In the data rows, the value 128 means zero.
Here are some numbered points:
[187  77  53  91  58 123 185 118  95 127 104 138 158 131 119 132 122 140
 126 133 124 130 123 124 126 127 130] 0
[ 89 124 109 232 102 130 104 163 143  71 128  88 156 104 118 103 121 121
 135 123 134 119 117 124 131 129 124] 1
[178 126  54  82  42 197 142 128  97 159 137 132 113  94 111 133 124 131
 132 136 129 128 133 135 136 119 126] 2
[122 200 139  97 125 202 161 108 147  46 195  91 117 176 122 119 139 150
 131 135 131 129 129 137 127 131 135] 3
[153  26  85 102 138  72 225 118 184 137 104 108 152 150 145 112 140 122
 128 128 127 125 133 139 130 124 126] 4
[185  78  46  81  16 174 186 133  92 154 110 151 143 126  98 126 111 136
 124 132 138 129 128 121 129 127 126] 5
[192  30  52  93  80 103 217 125 137 121  92 132 185 152 134 122 135 132
 123 117 124 128 123 127 122 126 128] 6
[162 165  85  81  77 229 138 128 133 124 195 132  95 109 158 139 144 107
 126 125 121 135 128 128 126 131 121] 7
[190   0 225 158 221 255  14 251 112 115  81  76 146 142 139 182 105 142
 131 123 127 130 129 128 124 130 132] 8
[190  35  76 104 107 114 210 126 116 114  96 140 169 147 132 117 135 129
 123 119 124 127 124 127 122 126 128] 9
[196  26  57  96  83  90 222 125 145 121  98 122 180 159 137 113 143 127
 126 115 125 134 126 125 127 130 124] 10
[185  79 172 155 233 122 179 113   4  69 143 161 109 119 120 100 124 131
 121 131 121 125 123 130 118 123 128] 11
[121 196 108 110 190 136 102 155 128 173 152 118 145 146 143 124 105 124
 127 128 129 124 131 127 136 126 129] 12
[160 100  55  95  34 175 170 162 102 149 124 151 138 121  98 132 112 135
 133 131 130 126 127 131 125 124 124] 13
[151 198 176 109 217 127 148 154 146 240 162 116 164 115 114 128 126 121
 124 138 126 129 121 135 123 126 140] 14
[145 204 189  83 124 175 163  86 173  35 155 103 122 170 111 123 130 142
 124 127 133 133 131 130 129 125 132] 15
[194   0 211 154 236 255  83 214  78 125  77 126 107 143 127 145 128 128
 122 127 125 128 129 132 128 130 122] 16
[154 114 178 255  52 139 113   0 160 189 143 169 108 153 134 135 123 134
 134 128 128 128 132 129 127 132 126] 17
[ 72 156  96 220 107 117 119 255 150  75 125 120 151 116 114 122 126 127
 149 133 130 129 135 130 127 129 128] 18
[ 55 169  81 160 131 114 116 251 136 118 127 180 122 147 141 136 131 134
 126 130 130 131 131 134 136 129 124] 19
[156 185 233 120 114 126 167  73 199 101  72 175 141 109 127 134 121 121
 130 128 128 130 130 132 139 133 129] 20
[157 176  31 120 143  94  30  83 110 126  61 127 113 135 124 128 142 129
 127 133 126 135 130 131 134 125 131] 21
[166  31  76 109 178  34 182 136 243 140 126 111  90 136 146 129 125 128
 133 149 135 122 123 124 128 126 127] 22
[147 200 166 102 220 132 149 151 136 227 179 117 171 129 115 121 118 128
 134 143 125 131 126 129 130 127 134] 23
[196 120 251  67   0  18  28 221  60 137 165 102 115 181 113 126 130 111
 121 130 126 128 135 128 130 128 123] 24
[182 104  50  75  16 216 166 137  95 170 137 144 113 106  91 129 110 130
 132 131 134 123 130 133 137 124 123] 25
[144 163  63 148 148  48 110 100  88  98 128 112 133 117 126 155 127 126
 137 129 135 126 127 132 125 129 128] 26
[162 151  89 141 178  12 164  74  47  83 182 123 151 112 133 161 122 130
 132 120 132 131 132 132 128 130 121] 27
[153 130 163 255  77 139 104  26 157 186 146 161 115 153 135 132 119 133
 132 128 129 128 132 129 128 132 126] 28
[143 158 252  75  72  68 129 137 139 117  87 118 121  66 152 117 127 146
 133 119 121 131 124 122 126 125 125] 29
[  0 123 155 102 119 120 208  93  72 166  85  92 103 132 123 131 130 128
 131 127 121 127 136 121 126 125 127] 30
[144 138 112 150 183  37 182 107  52  86 178 143 141 112 137 147 119 130
 123 122 128 129 131 125 128 134 128] 31
[ 25  17 128  70 130 123   0  65 185  81 185 168 160 106 116 127 138 133
 119 140 117 121 126 126 130 128 125] 32
[ 14  88 148  89 137 125 171  69 111 157 109  90 109 145 131 133 121 125
 139 127 129 135 133 126 132 130 129] 33
[153 195  32 106 160 138   4 119 125 132  58 146 113 144 135 112 130 132
 130 128 124 125 136 125 124 133 132] 34
[ 96 150  97 251 101 125 120 217 147  68 125  83 152 110 107 104 120 128
 139 125 127 124 126 131 126 125 124] 35
[183  36  64 105 143  67 196 119 191 129 100 112 152 149 144 114 143 119
 128 130 127 125 132 141 130 123 125] 36
[ 58  34 122  88 146  99   0  72 169  81 199 163 156  99 113 134 136 132
 125 127 121 129 130 126 130 133 128] 37
[ 57 176 111 164 125 122 146 255 154  96 138 171 139 144 135 138 132 131
 126 129 135 129 131 126 127 128 125] 38
[166 160  48 120 124  70 105  73  83 118 109 116 123 121 113 146 130 124
 129 136 122 129 126 133 129 125 128] 39
[  9 156 118 128 117 101 199 183 104 157 104 137 100 133 132 139 134 132
 119 125 113 123 128 135 127 129 123] 40
[ 98 139 111 255 100 133 134 155 143  97 119  79 138 106 113 111 124 121
 120 119 124 130 123 122 131 134 125] 41
[180 154 255  67  46  39  71 186 105 134 127 108 122 110 143 115 124 138
 123 135 123 133 127 128 126 123 127] 42
[164 173 207 115 189 118 134 137 133 244 146 111 137 114 107 131 184 132
 126 124 145 125 132 129 131 135 123] 43
[  0  59 152  67 126 153  71  45 108 131 139 126 152 127 138 119 122 125
 133 127 142 132 114 128 121 129 126] 44
[169 114 134 150 217  51 188  86  14  66 193 156 129 114 132 126 114 127
 128 126 132 129 133 124 124 127 133] 45
[ 13 137 167 100 123 124 205  92  98 152  77 106 110 130 123 133 129 124
 131 127 122 127 134 123 127 126 127] 46
[154 198  35 105 162 141   0 121 130 135  64 142 117 139 142 114 122 133
 128 120 135 125 130 125 132 124 126] 47
[147 205  44 103 170 140   3 125 134 136  78 139 118 145 144 105 118 130
 126 124 126 119 137 133 126 134 127] 48
[ 13 100 139  84 127 148 125  58  86 146  92 105 125 138 133 128 127 121
 138 133 138 143 130 131 128 131 124] 49
[ 15  68 148  83 133 133 158  67 111 149 106 100 122 138 137 129 124 121
 138 137 140 140 130 132 128 130 123] 50
[ 20 116 128 113 123 101 213 126 108 164  95 111 108 135 130 126 135 126
 127 128 124 126 133 127 129 125 125] 51
[187  48  82 102 132  83 214 135 170 143 120 115 179 150 150 114 144 118
 128 123 121 123 128 136 132 125 128] 52
[187   7  70 102 142  60 229 126 208 131 107 110 161 154 148 109 143 120
 127 129 127 123 133 143 131 122 124] 53
[178 116  49  82  38 192 141 135 101 161 111 150 123 116 105 127 113 135
 131 131 129 127 134 130 129 126 140] 54
[138 217 165  84 142 211 169  63 178  22 179  92 117 187 118 120 132 156
 129 128 128 132 135 125 133 127 129] 55
[142 210 158  84 129 216 165  76 161  19 199  74 111 186 120 118 140 163
 125 126 133 130 133 134 130 136 132] 56
[ 83 166 109 198 113 131 129 235 156  66 132 117 147 128 112 123 127 129
 144 132 131 129 134 131 128 129 129] 57
[183  59 177 156 233 175 153 146  34 102 112 163 106 120 128 117 142 117
 123 137 127 139 136 129 129 124 125] 58
[157 177 202 112 201 125 145 146 144 253 139 120 150 104 111 127 166 131
 127 122 140 125 133 129 128 131 133] 59
[130 121  99 248  88 138 136 144 142  93 118  78 150 108 109 109 123 122
 121 120 125 132 123 122 132 133 125] 60
[163  17  87  99 174  42 175 148 255 161 145 121  74 134 118 127 110 128
 137 132 132 127 117 127 132 131 124] 61
[150 159  72 159 151  34 135  87  73  90 147 112 135 105 128 153 128 121
 133 126 125 123 129 127 131 130 124] 62
[143 159  84 151 164  34 147 110  69  89 171 126 138 117 132 158 127 125
 136 127 129 126 129 129 126 120 131] 63
[ 28 127 112 134 134  86 180 189 142 160 119 138  86 137 120 131 129 130
 116 122 121 127 126 126 123 132 126] 64
[145 205  88 105 180 150  54 120 154 130 100 138 131 144 136 112 119 127
 122 121 133 117 134 125 128 130 119] 65
[188  40  52  90  69 108 206 131 137 140 108 133 157 146 115 123 127 132
 120 131 129 129 123 123 132 126 128] 66
[178  10  76 104 163  43 221 144 244 140 122 109 131 139 163 123 130 118
 137 151 134 126 135 133 128 133 129] 67
[146  19  86  98 172  48 134 155 255 164 166 118  46 122  88 126 111 120
 132 114 130 135 131 135 124 128 124] 68
[172 119 158 134 182  45 165 104  28  75 180 148 126 112 134 124 117 129
 127 128 131 129 132 125 124 126 132] 69
[ 21 160 104 153 120 104 168 239 124 134 126 173 108 141 140 141 129 140
 119 135 131 126 123 134 133 125 125] 70
[158 167 199 145 175 128 139 122 145 243 141 133 145 114 115 128 158 132
 130 123 137 125 133 130 128 130 132] 71
[159 187 190 111 210 127 145 151 146 247 156 123 154 107 110 127 146 136
 129 125 127 130 131 125 124 132 132] 72
[145 203 143  73 112 231 157  90 144  32 223  68 111 171 130 112 137 157
 134 134 129 126 122 132 131 126 132] 73
New points follow, each followed by the number of its nearest point above by angle.
[175 108 141 154 222  75 193  97  10  59 178 157 134 117 128 115 118 127
 123 124 135 117 130 124 128 129 128] 45
[153 151 106  72  99 218 148 134 175 108 211 119  88 125 148 129 149 113
 128 123 125 136 124 121 125 125 124] 7
[117 193 120  99 194 139 102 138 128 175 167 108 156 149 140 120 106 124
 125 128 125 135 131 125 131 124 129] 12
[161 169  88  71  77 243 132 147 138 141 198 136 110 105 154 127 138 109
 130 121 124 123 132 122 127 128 129] 7
[176  55 182 180 218 197 149 157  50 103 103 155 107 118 126 109 142 115
 120 135 127 139 135 128 130 125 124] 58
[ 27  16 127  71 131 120   0  68 191  80 190 168 160 103 113 129 140 135
 120 139 117 123 127 125 130 128 126] 32
[ 11  31 142  67 129 144   5  49 151 100 168 167 158 113 132 124 125 128
 119 125 137 119 123 124 122 131 124] 32
[187  39 197 159 245 207 154 162  30 104  98 173  99 121 127 107 145 115
 121 139 127 142 138 129 129 125 124] 58
[154 182 108  65  78 255 149 129 151  96 221 119  98 124 156 130 155 110
 128 123 124 136 125 121 125 122 124] 7
[ 37 145 150 118  90  83 174 180  88 159 104 128 106 141 122 130 133 134
 114 133 122 119 127 130 125 125 131] 40
[190  70  45  82  24 164 190 136  92 158 108 144 155 133 108 132 117 136
 123 130 129 123 133 122 124 130 121] 5
[165 161  83  65  51 255 142 146 138 134 201 141  99  96 157 129 145 105
 131 120 125 120 133 122 127 129 129] 7
[159 183  26 113 144 109  26  93 108 124  54 126 113 128 130 130 141 129
 122 132 135 129 128 130 126 122 131] 21
[148 206 140 106 220 131 127 154 130 202 194 107 164 143 133 121 104 124
 123 137 128 139 127 134 128 129 129] 23
[154 184  84 102 173 137  82 148 135 169 149 125 149 153 139 118 103 132
 119 131 129 129 128 126 130 130 129] 12
[160 177  34 121 144  78  47  73 101 118  65 118 110 121 119 144 152 125
 133 141 123 128 125 127 121 132 127] 21
[147 207  97 103 197 135  74 143 135 171 159 117 153 148 140 118 109 124
 124 129 125 135 130 125 131 123 128] 12
[168  41 187 159 224 221 121 208  65 112  91 157 100 136 128 125 136 124
 121 137 128 131 125 127 137 126 122] 16
[ 33 157 102 138 123  99 171 174 110 154  99 140 103 136 130 133 134 132
 118 127 120 123 123 125 124 133 127] 40
[ 25 164 100 151 118  98 164 253 124 137 133 177 112 144 137 136 128 144
 114 128 131 115 124 134 138 134 127] 70
[165 168 211 117 182 119 133 139 128 241 155 116 133 104 100 129 185 135
 134 114 144 127 135 115 141 130 123] 43
[151 205 232  89 135 134 190  94 209  78  47 171 144 109 122 135 116 108
 129 128 130 127 119 132 132 124 130] 20
[ 39 155 106 178 115 111 161 216 128 131 126 155 111 135 138 138 127 136
 118 133 130 127 122 132 133 124 126] 70
[178 145 236  71  59  71 127 141 142 111  89 124 132  69 151 115 128 148
 133 120 124 130 121 123 126 127 124] 29
[166 146  68  71  39 255 145 149 123 151 181 141  90  88 146 130 129 108
 134 121 122 122 126 130 123 125 125] 7
[133 172  48 120 138  89  69  96  99 120  72 126 111 128 124 140 139 130
 128 136 125 126 119 121 125 132 132] 21
[178  90 158 160 231 104 183 101   0  70 155 163 109 125 123  92 120 133
 126 133 131 123 126 132 128 132 132] 11
[ 36  60 158  70 128 140  35  56 161  97 149 167 156 110 131 125 124 126
 120 125 136 121 124 125 125 132 125] 32
[190  70  45  81  25 160 192 131  95 150 105 148 157 128 105 126 121 135
 125 132 133 134 129 120 129 130 125] 5
[172 121 122 146 209  85 163  99  28  71 156 154 131 120 127 116 121 128
 124 124 133 118 130 124 129 128 129] 45
[166 108 255  67   0   1  25 202  54 135 153  97 122 190 114 125 128 112
 120 131 128 131 133 128 131 128 124] 24
[ 27  72 132  71 136 154  47  66 127 118 146 143 153 125 140 116 121 124
 122 131 134 123 126 131 126 127 129] 44
[ 10  65 133  86 123 150  60  93 129 107 145 150 153 120 140 118 125 123
 123 133 136 126 125 130 124 126 129] 44
[158 165  63 149 126 105  36  72 117 143  76 149 115 151 124 124 138 129
 132 129 125 137 129 130 136 124 131] 21
[145 206 104 106 205 143  80 152 135 175 163 115 153 148 147 123  99 122
 130 126 131 125 132 127 138 127 129] 12
[141 215 211  93 150 166 202  81 224  64  58 166 149 141 108 146 128 100
 128 135 129 118 128 125 125 133 122] 20
[ 88 151  93 240 107 127 118 228 148  67 125  89 149 110 117 100 128 128
 146 125 123 126 130 129 122 138 129] 35
[139   0  93 102 204  13 127 159 255 162 171 113  31 127  85 123 111 118
 133 111 129 137 131 134 123 129 123] 68
[190  28 197 158 245 230 136 177  42 108  93 164  94 124 129 111 139 115
 124 141 120 131 136 135 130 124 128] 58
[163 179 255  71  90  87 132 124 169  90  91 129 130  85 152 120 121 146
 129 123 126 133 135 126 132 127 130] 29
[193 130 255  64   0   1  34 218  69 127 136 105 120 162 123 125 121 122
 117 131 128 129 128 132 131 132 129] 24
[139 212 218  93 146 156 196  78 219  66  38 176 147 134 112 142 118 110
 121 134 132 128 130 135 124 130 127] 20
[ 67 171 118 170 120 115 134 255 156  93 124 171 141 120 134 133 129 126
 131 130 130 142 127 122 124 125 126] 38
[156 176  30 119 144 100  24  85 113 129  58 128 113 138 125 125 140 129
 127 132 128 137 131 132 136 124 131] 21
[ 10 134 120 117 119 108 164 162 113 146 116 141 111 129 130 137 133 132
 120 127 116 123 127 134 127 129 123] 40
[133 154  52 112 140  92  47  69 106 117  79 123 118 120 122 139 147 125
 131 140 125 127 125 128 122 131 127] 21
